In the rows, 128 means zero.
One turn sends every row of this set to another row. A few are shown first. Where does it send the rows asked after them?
Tol: [133  64 128 118 142 100 128 109 113 111  95 157 138 116 108 137 108 131
  99  88  98]
fer: [112 110 126  83 112 138 129 113 159  99 121 146 143 114 134 148 111  98
  94 131 126]
Vuzin: [ 99  84 137 114 124 159 119 138 118 112 121  88 153 128 131 137  99 117
 121  96 120]
Feb: [112 103 159  98 137 138 122 173 139 136 106 165 132 104  98 123  87  97
 125 116 134]
fufiv: [ 96  90 147 112 137 172 114 136 105 125 118  95 145 124 150 145  98 114
 111 107 124]
Kenu: [133  74 135 130 150 125 120 142  99 101  67 116 163 138 149 145 102 120
 103 117 115]
mip: [127  73 136 110 151 119 127 101 101 130  94 170 124  99 133 151  98 125
  70 111 106]
Gosed: [125  99 134 111 153 135 135 104 100 159 102 157 163 109 140 147 111 124
  79 104 114]
dotim: [124  97 134 112 118 124 134 161 119 114 110 168 106 147 134 156 102 106
 145 107 127]
saza: [136 107 153 129 128 103 143 134 157 128 104 139 158 114 121 111  80 133
  95 148 138]
lezol: [131  78 136 131 156 128 120 140  96 106  66 116 161 137 155 147 101 117
 100 119 115]
Zaso: [112  99 135  81 122 138 120 111 152  92 117 155 123 111 141 150 104  95
  86 135 127]
dofup: [110 111 132  79 122 145 125 113 154 104 121 150 138 113 144 151 106  95
  87 137 127]
soke: [151 105 161 116 147 101 142 127 120 136 113 176 133 125 133 127  68 141
 120 129 135]
Mori: [137  96 166 126 144 106 130 128 141 124 100 154 129 109 136 116  71 129
  85 156 140]
saze: [101  75 156 106 151 173 103 138 106 113 109 109 121 123 149 142  89 111
 106 108 121]
bigiz: [132  70 143 112 161 119 120 103  93 130  96 167 124 107 135 146 103 124
  78 104 108]
mekem: [129 120 151 100 153 121 125 159 120 121 114 122 149 152 149 139  84 104
 149 143 126]
Tude: [112 101 160  98 139 138 119 172 137 136 107 167 126 103  98 122  88  98
 125 117 135]
lotov: [150 113 160 116 144 107 146 129 121 144 114 176 144 128 133 126  71 143
 121 128 135]
Pifa: [135 115 162 126 140 116 140 131 145 139 103 148 150 109 138 116  77 130
  86 158 143]
fezu: [111  83 120 128 116 111 148 118 151 136 116 124 145 104 116 126 101 115
  77 124 100]
pibe: [137  91 157 130 132  94 134 131 153 111  99 146 135 113 118 111  74 133
  97 147 135]
zupaf: [131 113 156  97 159 121 117 158 114 117 112 128 132 151 154 141  80 104
 141 146 126]
zilo: [111  77 142 122 142 125 134 113 129 138 113 140 112  94 140 135  91 110
  58 138 105]
Voso: [125  89 111 114 127 113 150 110 124 140 101 147 170 109 112 141 110 129
  90  96 104]
Nunel: [127  90 116 117 133 114 145 111 120 142 101 146 175 119 114 138 116 128
  96  89 105]
nusu: [116  64 130 127 126 104 136 115 142 117 111 134 113 102 119 126  93 114
  72 127  99]
godu: [ 99  91 146 108 139 179 117 140 116 131 114 101 152 126 147 140  96 112
 111 105 122]
kevuv: [152 104 157 117 140  96 144 129 125 132 113 172 140 128 126 122  70 144
 125 123 134]
favoz: [123  98 127 110 147 134 142 105 107 156 101 160 160 100 139 148 105 124
  71 111 111]
Rin: [118 114 139 109 122 141 138 163 115 142 115 164 122 144 151 162 106 102
 134 115 133]
Vasot: [109  95 130 123 130 130 147 114 138 154 118 131 144 100 139 132 100 110
  63 137 107]
narad: [103  66 143 115 132 150 108 136 112  98 116  96 127 128 129 139  94 118
 122  96 118]
Lepun: [112 104 159  99 137 140 121 172 136 141 107 165 132 103 100 124  88  99
 124 117 135]
vezez: [132  83 135 131 153 132 121 142  98 109  66 115 170 137 153 147 103 117
  99 119 115]
lis: [ 99  72 153 112 143 164 103 134 102 107 115 103 121 124 146 146  91 115
 109 107 120]
San: [129  64 119 115 134 102 136 108 119 112  96 159 135 107 109 142 102 131
  90  95 100]
Mim: [119 102 147 110 128 137 131 160 110 126 111 171 100 141 149 160 103 101
 134 115 129]
ladof: [120 107 131 111 110 131 143 165 126 129 114 160 128 148 135 156 109 103
 145 106 130]
puguk: [131 113 146 101 148 110 124 160 124 110 113 122 143 154 137 135  85 106
 153 137 124]
lim: [113  99 129  82 114 132 124 111 159  84 118 150 128 115 130 146 106  98
  94 127 124]
Dilu: [112 101 162  98 141 140 119 170 136 138 107 167 127 101 101 124  87  98
 122 116 134]
Toze: [132 104 152 100 153 107 118 160 118 105 108 128 129 152 142 139  81 104
 149 138 121]
Lalod: [104  78 137 112 125 160 122 143 130 109 112  93 152 133 125 132  98 116
 125  94 117]
Vosus: [131  79 132 131 149 126 124 143 101 105  67 112 172 138 149 145 104 118
 105 117 113]
Sor: [150 111 154 116 138 100 147 130 127 140 113 171 149 129 127 124  74 144
 126 124 134]
pebuk: [105  60 146 110 138 155 106 141 121  93 105 103 122 130 128 135  88 116
 120  98 114]

Feb turns into Tude
fufiv turns into Vuzin
ladof turns into dotim
Now these:
Tol turns into bigiz
saza turns into pibe
dofup turns into fer
Kenu turns into lezol
Vasot turns into fezu
kevuv turns into soke
favoz turns into Voso
pebuk turns into saze
puguk turns into Toze

One turn sends every row of this set to another row. A few are shown first. Where does it send the rows asked after them?
vilu: [132 123 133 140 125 125  99 132 122 166 128 100 111 127  96 139 148 114
 144 149 126 148 131 113 105  94 142 107 127 124 133 140 137 138 115 140]
Koruz: [119 119 121 114 161 142 137 153 110 129 147 112  86 133 133 133 154 108
 101 145 137 137 142 134 125 131 141 140 115 137 135 147 114 138  82 118]
Vum: [135 129 136 127 141 116  88 146 129 150 153 154 129 141 139 135 152 114
 113 112 119 118 120 119 124 146 148 117 136 116  91 121 158 148 108 147]
gesiv: [136 125 148 135 131 137 110 136 122 102 106 156 122 125 109 142 102 122
 132 132 126 113 165 134 146 112 114  99  93 166 131 142 133 133 160 122]
bapi: [124 134 136 127 140  91 149 121 106 126 135 117 123 131 118 152 141  98
 122 112 122 110 159 139 106 109 150 132 153 144  99  83 134 122 128 138]
sus: [126 126 127 122 101 126 105 129 148 110 115 160 130 120  87 142 112 135
 141 114 117 125 128  98 145 141 107 126 124 121 142 137 119 127 160 169]
Tis: [117 131 142 115 118 152 141 132 122  97 101 139 125 111 100 134 107 116
 130 110  94 114 166 131 143 114 117 137 105 152 148 119 109 126 162 143]
Nako: [135 139 125 111 145  99 112 137 144 156 153 135 123 125 158 130 160 132
 105 117 135 100 112 124 118 152 142 120 136 107 113 125 139 149 118 119]
luz: [120 124 131 128 120 103 109 123 153 112 124 161 128 131  98 159  95 130
 131 149 125  94 140 129 149 134 114 102 118 149 152 135 119 130 138 155]
belir: [112 111 113 131 139 100 159 130 110 120 153 135  77 121 110 146 149 123
 123 126 115 139 110 120 125 112 147 133  96 120 142 133 141 113 119  98]
fetu: [128 137 159 121 120 145 110 165 140 119  96 144 145 136 114 148 121 107
 110 117 157 105 126 136 137 135 100 129 110 156 151 129 121 150 142 162]
mibu: [ 96 141 102 140 118 120 125 175 126 139 154 112 145 138 129 148 157  98
 127 120 125 127 104 124 124 119 141 162 125 113 152 115 141 119 126 141]
vek: [109 123 114 127 143  92 152 129 129 134 154 137  78 122 144 133 147 144
 109 129 104 130 132 112 130 122 147 133 114 118 143 137 150 125 129  92]
lolu: [142 125 150 128 128 112 110 127 132 155 130 106  94 131 127 150 166 133
 131 138 145 159 131 106 111 111 142 115 134 123 133 143 136 125 118 103]
dumul: [110 128 142 127 113 143 137 132 118  85 115 155 142 144 118 169 132 126
 115 116 166 107 127 119 135 139  96 128 121 156 135 140 133 122 139 163]
Ris: [107 132 122 106 129 143 156 114 112  90 129 164 133 118 124 152 106 121
 111 112 113  98 147 128 137 141 109 126 116 139 146 137 118 123 143 172]
Lelam: [124 126 155 122 119 145 103 169 146 120 114 151 131 124 120 146 107 121
 122 104 119 127 151 111 129 137  99 128 102 118 154 159 131 141 155 162]
tofev: [109 128 102 125 162 150 129 136  95 132 133 114  96 133 144 134 143 105
  99 147 137 133 151 142 117 121 136 155 132 147 128 136 128 147  99 147]
reko: [108 129 110 121 150 105 113 142 133 156 123 133 122 128 143 103  93 133
 159 134 109 137 137 141 125 108 156 140 138 129 112 119 139 125 142 132]
Siv: [125 125 114  97 162 105 132 143 132 151 124 132 109 113 141  88 103 134
 149 116 126 128 128 143 121 125 151 135 129 118 101 120 118 129 135 117]
nese: [115 128 150 116 117 152 143 136 130  95  97 138 116 122  94 130 111 128
 116 121 101 111 167 133 143 120 119 144 115 166 142 128 117 125 157 149]
Nufes: [105 117 101 150 137 105 139 120 107 127 144 148  85 122 111 135 146 126
 116 131  96 121 120 123 129 103 149 134  98 133 129 119 164 132 136 112]
bigof: [138 134 141  94 144 115 165 164 105 140 136 109 131 130 117  97 133 114
 129 103 143 145 110 112 113 128 147 130 137 128  98 147 142 125 143 129]
ropak: [109 144 127 120 111 118 144 158 141 147 143 110 122 132 137 137 172 127
 122 118 131 141 101 118 128 122 151 161 142 118 156 116 130 101 126 117]
Moko: [125 130 126 124 125 121  98 117 141 111 124 162 143 129 111 159  97 123
 142 150 131  98 132 136 151 133 115  95 112 150 148 136 114 130 136 151]
mutup: [134 143 115 105 144  98 125 142 147 168 117 113 108 113 140  97 122 136
 137 133 127 133 128 138 125 118 153 145 147 127 129 115 117 129 148 110]
Lari: [ 99 129 106 126 123 128 133 172 139 135 161 119 124 131 128 136 161 119
 133 128 129 127 100 132 132 126 149 151 116 109 153 128 119 100 104 119]
guruf: [129 134 144 119 118 159 109 167 132 115 124 158 138 119 118 135 115 112
 118 100 108 126 145 110 142 140 107 122  96 121 152 157 129 140 156 160]
Tasez: [122 131 132 118  98 136 114 125 139 111 127 158 147 122  93 147 118 125
 149 110 113 121 129  95 147 137 111 106 123 121 145 135 115 121 147 170]
gav: [136 116 141 128 131 130 111 139 129 152 133 100  96 119 105 145 157 118
 144 142 136 152 131 134 105  99 148 118 116 119 140 138 115 109 105 113]
dogo: [100 130 128 109 125 141 163 126 122  91 123 145 138 121 117 145 109 131
 106 114 117  86 146 127 126 139 104 135 116 140 146 145 126 130 152 172]
sadu: [143 136 127 109 148  85 148 139 116 122 143 120 123 124 120 134 143 100
 124 108 147 110 139 145 116 131 151 135 150 135  92  91 113 113 127 120]
pok: [145 143 128 114 131  84 150 113 117 125 137 108 114 124 119 142 166 120
 115 119 138 120 135 121 118 126 150 138 160 138 104 100 127 118 143 107]
dop: [120 134 133 126 119 141 142 129 104  89 118 154 143 138 113 164 127 110
 119 121 169 110 131 117 141 131  97 108 117 162 139 137 125 129 137 159]
libo: [132 123 141 136 131 124 108 133 129  91 108 144 121 130 102 149 102 128
 125 141 128 104 174 133 140 124 109 115 105 165 124 147 132 136 164 126]
Bosil: [146 125 143 107 150 104 110 140 130 140 153 142 130 129 132 126 151 123
 123 107 133 107 105 126 117 148 149 107 121 113  81 125 144 142 115 116]
resen: [127 142 155 117 125 151 114 172 129 112 103 142 152 138 123 148 111  93
 119 119 149 117 136 136 149 131 107 126 107 162 155 130 117 144 142 152]
kat: [131 139 136 104 146 118 160 152 108 143 131 105 116 131 146 104 150 133
 108 112 145 140 121 102 112 129 137 136 134 131 111 155 155 144 149 109]
ranu: [118 137 125 110 153 127 142 142 128 146 138 107  94 133 156 133 156 123
  94 151 141 124 149 143 125 129 146 143 144 147 144 131 115 132  94 117]
gini: [115 135 139 117 140 121 169 164  94 146 128 126 125 144 126 104 131 110
 115 106 141 148 112 103 118 113 141 132 136 144 111 138 167 140 138 150]

Moko turns into Ris
gav turns into sadu
vek turns into kat
Now these:
vilu turns into bapi
dogo turns into Lelam

